0: [-2.7  2.6 -3.5 -1.1  0.3  2.7 -0.6  5.  -1.1 -2.4  0.9 -0.4 -2.4  1.5 -1.7  1.   0.6 -0.1 -0.1 -1.2  0.3  0.3 -0.7  0.4  0.6 -1.3  0.4 -0.9  0.5]
1: [ 1.1  3.5  1.8  0.1  1.5 -2.5  3.2  2.  -1.2  2.7 -1.6 -2.   0.5  0.7 -0.3  0.   0.2 -0.1  0.2 -0.3  0.   0.3 -0.4  0.1  0.  -0.4  0.  -0.2  0.3]
2: [ 3.3 -3.4 -3.3 -4.7  2.3  1.4  3.  -1.9 -1.9  0.9  3.6  0.6 -1.5 -1.7  1.6 -0.6 -0.2  0.1 -0.2  0.9 -0.1 -0.2  0.6 -0.1 -0.3  0.8 -0.4  0.3 -0.6]
3: [ 2.8 -3.3 -3.1 -3.4  3.9 -1.6 -1.1 -4.5 -3.4 -3.8  0.8  3.3  4.4  1.4  0.2 -0.4  0.   0.2  0.2  0.2  0.  -0.1  0.   0.1 -0.2 -0.1  0.1  0.   0. ]
4: [ 2.4 -2.  -0.2 -2.8 -2.3  4.1 -0.6 -3.3  4.5  3.1 -0.6 -3.6 -0.8  1.4 -0.8  0.1  0.1 -0.1  0.  -0.5  0.4  0.1 -0.3  0.1  0.  -0.5  0.1 -0.4  0.4]
5: [ 1.8 -3.  -2.5  4.7  0.5 -2.  -1.9  2.5  4.3  4.9  5.4  2.9  1.1 -0.3 -1.5  0.9  0.5 -0.4 -0.2 -1.2  0.4  0.5 -0.7  0.3  0.8 -1.8  0.4 -1.1  0.6]
6: [ 2.  -3.3 -3.   7.2 -0.6 -1.3  3.2  7.5  2.   5.   6.2  6.2  4.5  2.7 -1.8  0.9  0.4 -0.2  0.  -0.6  0.2  0.7 -0.4  0.2  0.6 -1.   0.4 -0.6  0.4]
7: [ 1.5 -2.4 -1.9  6.8 -2.3  2.5  3.9 -1.7 -3.2 -3.2 -4.1 -2.8 -2.5 -0.9  0.2 -0.3  0.1  0.3  0.1  0.1  0.  -0.2 -0.2  0.   0.  -0.2  0.2  0.2  0.1]
8: [ 1.9 -3.1 -3.   9.  -2.6  2.2  9.7  6.2 -5.2 -2.8 -7.7 -2.4 -1.7  0.  -1.4  0.6  0.3 -0.1 -0.1 -0.9  0.3  0.1 -0.5  0.   0.4 -0.9  0.5 -0.8  0.4]
9: [-4.6  1.8 -4.6 -1.5 -2.1  0.3 -0.6  5.7 -4.2  1.5  0.3 -3.6  0.6  0.5  0.5 -0.1  0.   0.1  0.4  0.1 -0.1 -0.2  0.  -0.1  0.  -0.2 -0.3  0.1 -0.1]
10: [-1.4 -2.7  4.   1.3  2.3  3.6 -4.4 -2.8 -1.7  0.7  2.  -1.3  2.3 -1.4  1.1 -1.1 -0.3  0.1  0.   1.1  0.   0.   0.7 -0.5 -0.4  1.4 -0.1  0.8 -0.7]
11: [ 1.3 -2.  -1.1  5.6 -2.   2.3  0.2 -6.1 -1.6 -2.6 -0.7 -1.8 -0.8 -0.7  0.9 -0.7 -0.4  0.1  0.   0.7 -0.4 -0.3  0.3 -0.3 -0.2  0.5 -0.3  0.7 -0.4]
12: [ 1.3 -2.2 -1.2  5.4 -1.9  2.5  0.4 -6.1 -1.4 -2.7 -1.4 -2.1 -1.1 -0.7  0.2  0.1 -0.1  0.3  0.2 -0.1 -0.3  0.2 -0.2 -0.2  0.1  0.  -0.1  0.1 -0.2]
13: [ 1.3 -2.1 -1.2  5.1 -1.8  2.6  0.4 -6.2 -1.3 -2.5 -1.3 -2.  -0.8 -0.9  0.1  0.3 -0.1 -0.1 -0.1 -0.2  0.  -0.1 -0.2  0.2  0.  -0.2 -0.1 -0.3  0.1]
14: [ 3.9 -4.2 -3.5 -7.1  1.9  2.6  7.4  3.6 -0.9  4.4  1.8 -1.6 -4.  -1.1 -1.7  1.   0.2 -0.3  0.1 -1.   0.1  0.4 -0.6  0.2  0.6 -0.8  0.4 -0.9  0.3]
15: [-1.  -3.1  4.7  0.8  3.2  5.6 -6.1 -0.2 -6.4  8.7 -7.7  9.9 -7.6  2.6  0.7  0.6  0.2  0.1  0.1 -0.2 -0.2  0.3 -0.4  0.2  0.  -0.3  0.1 -0.3 -0.2]
16: [-1.7 -3.4  5.4  0.7  3.7  4.6 -3.6  2.1 -4.4  4.  -2.5  1.2  0.8 -0.7 -1.4  0.1  0.2 -0.3  0.1  0.   0.   0.2 -0.2  0.2  0.2 -0.2  0.2 -0.1  0. ]
17: [ 1.9 -3.  -2.5  1.5  3.2 -4.5 -7.  -1.2  4.   0.  -2.4 -4.  -2.9 -1.1 -0.9  0.8  0.1 -0.1 -0.1 -0.4  0.4  0.2 -0.2  0.2  0.3 -0.7  0.3 -0.7  0.4]
18: [ 1.7 -2.3 -1.4  5.6 -1.7  1.8  0.6 -3.8 -0.5 -0.4  2.3  1.5  2.3  1.3 -0.4  0.2  0.3 -0.1  0.2  0.1  0.1 -0.1  0.  -0.1  0.2  0.4  0.   0.3 -0.4]
19: [ 1.5 -2.5 -1.6  5.7 -1.2  0.9 -0.1 -2.   1.   1.7  5.3  3.6  3.7  1.8 -0.4  0.2 -0.2 -0.1  0.1  0.1 -0.1  0.1 -0.1 -0.1  0.1  0.2 -0.3  0.2 -0.2]
20: [ 1.9 -2.9 -2.5  2.4  2.5 -3.7 -6.1 -0.4  4.8  2.2  0.1 -2.6 -3.  -1.5 -1.5  1.2  0.3 -0.4 -0.1 -1.3  0.4  0.2 -0.8  0.3  0.5 -1.2  0.4 -0.8  0.7]
21: [ 2.  -3.  -3.   4.7  1.7 -4.1 -3.3  4.8  5.1  4.8  4.   0.7 -1.8 -1.8  0.8 -0.7 -0.1  0.   0.   0.4 -0.2 -0.1  0.  -0.1 -0.3  0.  -0.2  0.1  0. ]
22: [ 3.2 -3.8 -3.5 -5.6  3.5  0.1  3.5 -1.2 -3.4 -0.5  2.2  2.6  0.7 -0.8 -0.9  0.8  0.5 -0.6  0.3 -1.  -0.1  0.4 -0.5  0.3  0.4 -1.   0.5 -0.5  0.4]
23: [ 2.6 -0.3  1.9 -2.  -4.5  0.3 -1.1  3.8  0.8 -2.  -2.3  2.1  1.8 -0.6  0.5  0.   0.2 -0.1 -0.2 -0.4 -0.1  0.  -0.3 -0.1  0.1 -0.2  0.1  0.3  0.2]
24: [ 2.8 -0.9  0.9 -2.7 -4.5  2.4  0.2  4.3  3.8  0.7 -4.2 -1.3  1.7  0.8  1.5 -1.  -0.2  0.2  0.1  0.9 -0.2 -0.3  0.7 -0.1 -0.5  1.1 -0.4  0.4 -0.4]
25: [ 3.1 -3.7 -3.9 -3.6  5.4 -3.8 -0.9 -1.9 -5.  -5.8 -1.8  3.6  5.6  2.   1.2 -0.7 -0.3  0.1  0.1  0.6 -0.3 -0.3  0.4  0.  -0.3  0.6 -0.3  0.4 -0.1]

[ 0.3  3.4  0.1  0.7  2.3  0.2  1.4  0.5  1.5  0.3 -1.7  0.9  1.1 -1.3  1.  -0.5 -0.4  0.3  0.1  0.8 -0.3 -0.2  0.4  0.  -0.5  0.9 -0.2  0.3 -0.4] 1
[ 0.8  2.9  0.8  0.9  1.9 -0.5  1.4 -0.8  0.8  1.3 -1.1 -0.5  1.2 -0.3  1.6 -0.7  0.   0.  -0.2  0.8 -0.2 -0.1  0.5 -0.2 -0.6  0.5 -0.2  0.5 -0.4] 1
[ 2.2  0.6  2.4 -0.9 -3.1 -1.7 -1.7  0.8 -2.1 -2.5  1.8  1.8 -1.4 -0.9 -1.5  1.1  0.1 -0.1  0.2 -0.8  0.2  0.2 -0.6  0.2  0.1 -0.8  0.4 -0.6  0.3] 23
[ 2.2  0.7  2.2 -0.6 -3.9 -1.7 -1.9  2.3 -1.7 -3.   1.2  2.5 -0.7 -1.6  1.9 -0.9 -0.6 -0.1 -0.2  0.8 -0.1 -0.1  0.4 -0.1 -0.4  1.1 -0.5  0.8 -0.6] 23
[-4.4  0.  -3.1 -1.2 -2.9 -1.5 -0.7 -0.3 -2.8  3.6 -1.6 -1.1  2.8 -1.  -0.3  0.2 -0.2  0.   0.2 -0.1  0.   0.2 -0.2  0.3  0.2 -0.5 -0.1 -0.3 -0.1] 9
[-1.   3.2 -1.6 -0.3  2.3  2.5  1.1  2.9  2.1 -1.8 -1.3  2.4 -1.3  0.  -1.7  0.8  0.2  0.  -0.1 -1.   0.2  0.6 -0.4  0.3  0.7 -1.1  0.2 -0.7  0.8] 0
[-2.9 -3.4  4.9  0.7  2.9  1.4  0.2  1.9  0.4 -2.6  3.1 -4.3  2.2 -0.4  1.4 -0.9 -0.6  0.4  0.   0.6 -0.3 -0.3  0.7 -0.4 -0.3  1.  -0.4  0.7 -0.5] 10
[ 1.9  2.2  2.3  0.6 -1.  -3.1 -0.4 -0.6 -3.2  0.4  3.  -1.6 -2.5  0.3  1.5 -0.8 -0.5  0.1 -0.3  1.  -0.2 -0.3  0.6 -0.3 -0.6  1.4 -0.8  0.9 -0.7] 1
[-0.7  2.2 -1.1  0.   1.7  2.7 -0.8 -1.2  2.1 -1.9  0.2  1.9 -0.5 -0.1 -1.9  0.8  0.1 -0.2  0.1 -1.   0.4  0.4 -0.5  0.3  0.6 -1.3  0.6 -0.9  0.5] 0
[ 0.9  2.7  1.   0.5  1.6 -0.8  1.2 -1.5  0.4  1.6 -0.7 -0.9  1.4 -0.1  0.9 -0.1  0.  -0.1 -0.1  0.2  0.1 -0.2  0.  -0.4 -0.2  0.5 -0.3  0.3  0. ] 1
[-2.6 -3.5  5.3  0.7  3.3  2.1 -0.7  2.9 -0.9 -1.3  2.4 -4.1  2.9 -1.1  1.  -0.6 -0.3  0.   0.   1.1 -0.2 -0.3  0.7  0.  -0.6  1.1 -0.4  0.7  0. ] 10
[ 1.3  2.4  1.6  0.1  1.  -1.   1.1 -1.6 -0.2  2.  -0.5 -1.6  0.9  0.6 -1.2  0.7  0.3 -0.4 -0.4 -0.8  0.4  0.1 -0.4  0.   0.8 -0.9  0.2 -0.9  0.5] 1
[ 2.3  0.3  2.3 -1.  -3.8 -1.1 -1.9  1.7 -1.1 -2.7  0.7  2.3 -0.2 -0.8 -0.3  0.6  0.1  0.2 -0.3 -0.3  0.   0.2 -0.1  0.   0.1 -0.1  0.1 -0.2  0. ] 23
[ 1.   3.   1.2 -0.2  2.1 -1.   2.5  0.   0.4  2.1 -2.1 -0.8  2.1  0.3 -1.2  1.1  0.3 -0.1  0.3 -1.   0.3  0.2 -0.5  0.3  0.2 -1.4  0.6 -1.   0.7] 1
[ 0.4  3.1  0.5  0.3  2.3  0.1  1.8  0.   1.5  0.8 -2.1  0.7  1.6 -0.6 -0.1  0.3  0.2  0.1  0.4 -0.3 -0.1  0.   0.  -0.1  0.4 -0.4  0.  -0.3  0.5] 1
[ 1.7  1.9  2.2 -0.1 -0.7 -2.5  0.1 -0.9 -2.6  0.8  2.  -1.7 -1.6  0.9 -1.4  0.7  0.2 -0.4  0.1 -1.1  0.1  0.3 -0.3  0.5  0.4 -0.9  0.1 -0.9  0.2] 1
[ 0.4  2.7  0.1  0.4  1.9  0.9  0.3 -1.9  1.7  0.2 -0.9  1.1  1.2 -0.9  0.2  0.1 -0.1 -0.2  0.1  0.2 -0.1 -0.1  0.1 -0.3  0.1  0.  -0.1  0.   0. ] 1
[ 2.4 -0.6  1.7 -1.8 -3.9  0.6 -2.   0.3  1.2 -1.9 -1.2  1.9  2.1  0.  -1.7  1.3  0.6 -0.2 -0.1 -1.2  0.4  0.4 -0.4  0.2  0.7 -1.3  0.5 -1.   1. ] 23
[-1.8  3.2 -2.7  0.   1.6  2.7  0.   4.   0.7 -3.   0.8  1.4 -2.8  0.   0.2 -0.7 -0.3  0.1 -0.2  0.5  0.  -0.4  0.2  0.1 -0.3  0.4 -0.3  0.2 -0.1] 0
[ 2.8 -3.7 -4.4 -0.2  6.5 -8.7 -6.3  4.3  0.9 -4.3 -9.9 -5.1 -1.   1.6 -0.1 -0.2 -0.2  0.1  0.   0.8 -0.1 -0.5  0.4 -0.4 -0.4  0.9 -0.1  0.5 -0.3] 17
[-1.7  1.9 -2.5  0.1  0.3  2.7 -2.5 -0.3  0.2 -2.7  2.7 -0.3 -2.1  0.5  0.4 -0.3 -0.2  0.4  0.1  0.  -0.1 -0.2  0.3 -0.2 -0.1  0.6 -0.1  0.2 -0.1] 0
[ 0.1  3.5  0.   0.7  2.4  0.7  1.5  0.9  1.7  0.  -1.5  1.4  0.6 -1.   1.4 -0.7 -0.6  0.3  0.   1.   0.  -0.2  0.9 -0.4 -0.7  1.3 -0.5  0.9 -0.7] 1
[ 0.7  2.9  0.7  0.7  1.9 -0.5  1.4 -0.7  0.8  1.1 -1.2 -0.2  1.4 -0.3  1.6 -0.8 -0.1  0.4  0.2  0.9 -0.4 -0.2  0.6 -0.2 -0.5  0.9 -0.7  0.4 -0.4] 1
[-2.2  1.2 -2.8 -0.8 -0.4  2.7 -2.6 -0.7 -0.7 -1.6  2.3 -1.5 -0.7  1.4 -1.9  1.4  0.4 -0.4  0.  -1.4  0.2  0.2 -0.7  0.3  0.6 -1.7  0.8 -0.9  0.8] 0
[-4.   0.5 -3.3 -0.7 -2.8 -0.8 -1.8 -0.3 -2.9  2.5  0.2 -2.1  2.4 -0.8  1.6 -0.8 -0.2  0.3  0.   1.  -0.2 -0.3  0.2 -0.5 -0.5  1.2 -0.4  0.8 -0.6] 9
[-2.1  2.  -2.8  0.   0.   2.5 -2.6  0.2 -0.3 -2.3  2.8 -0.7 -2.1  0.6  1.1 -0.6 -0.3  0.1  0.   0.6 -0.3 -0.2  0.2 -0.4 -0.5  0.7 -0.3  0.4 -0.1] 0
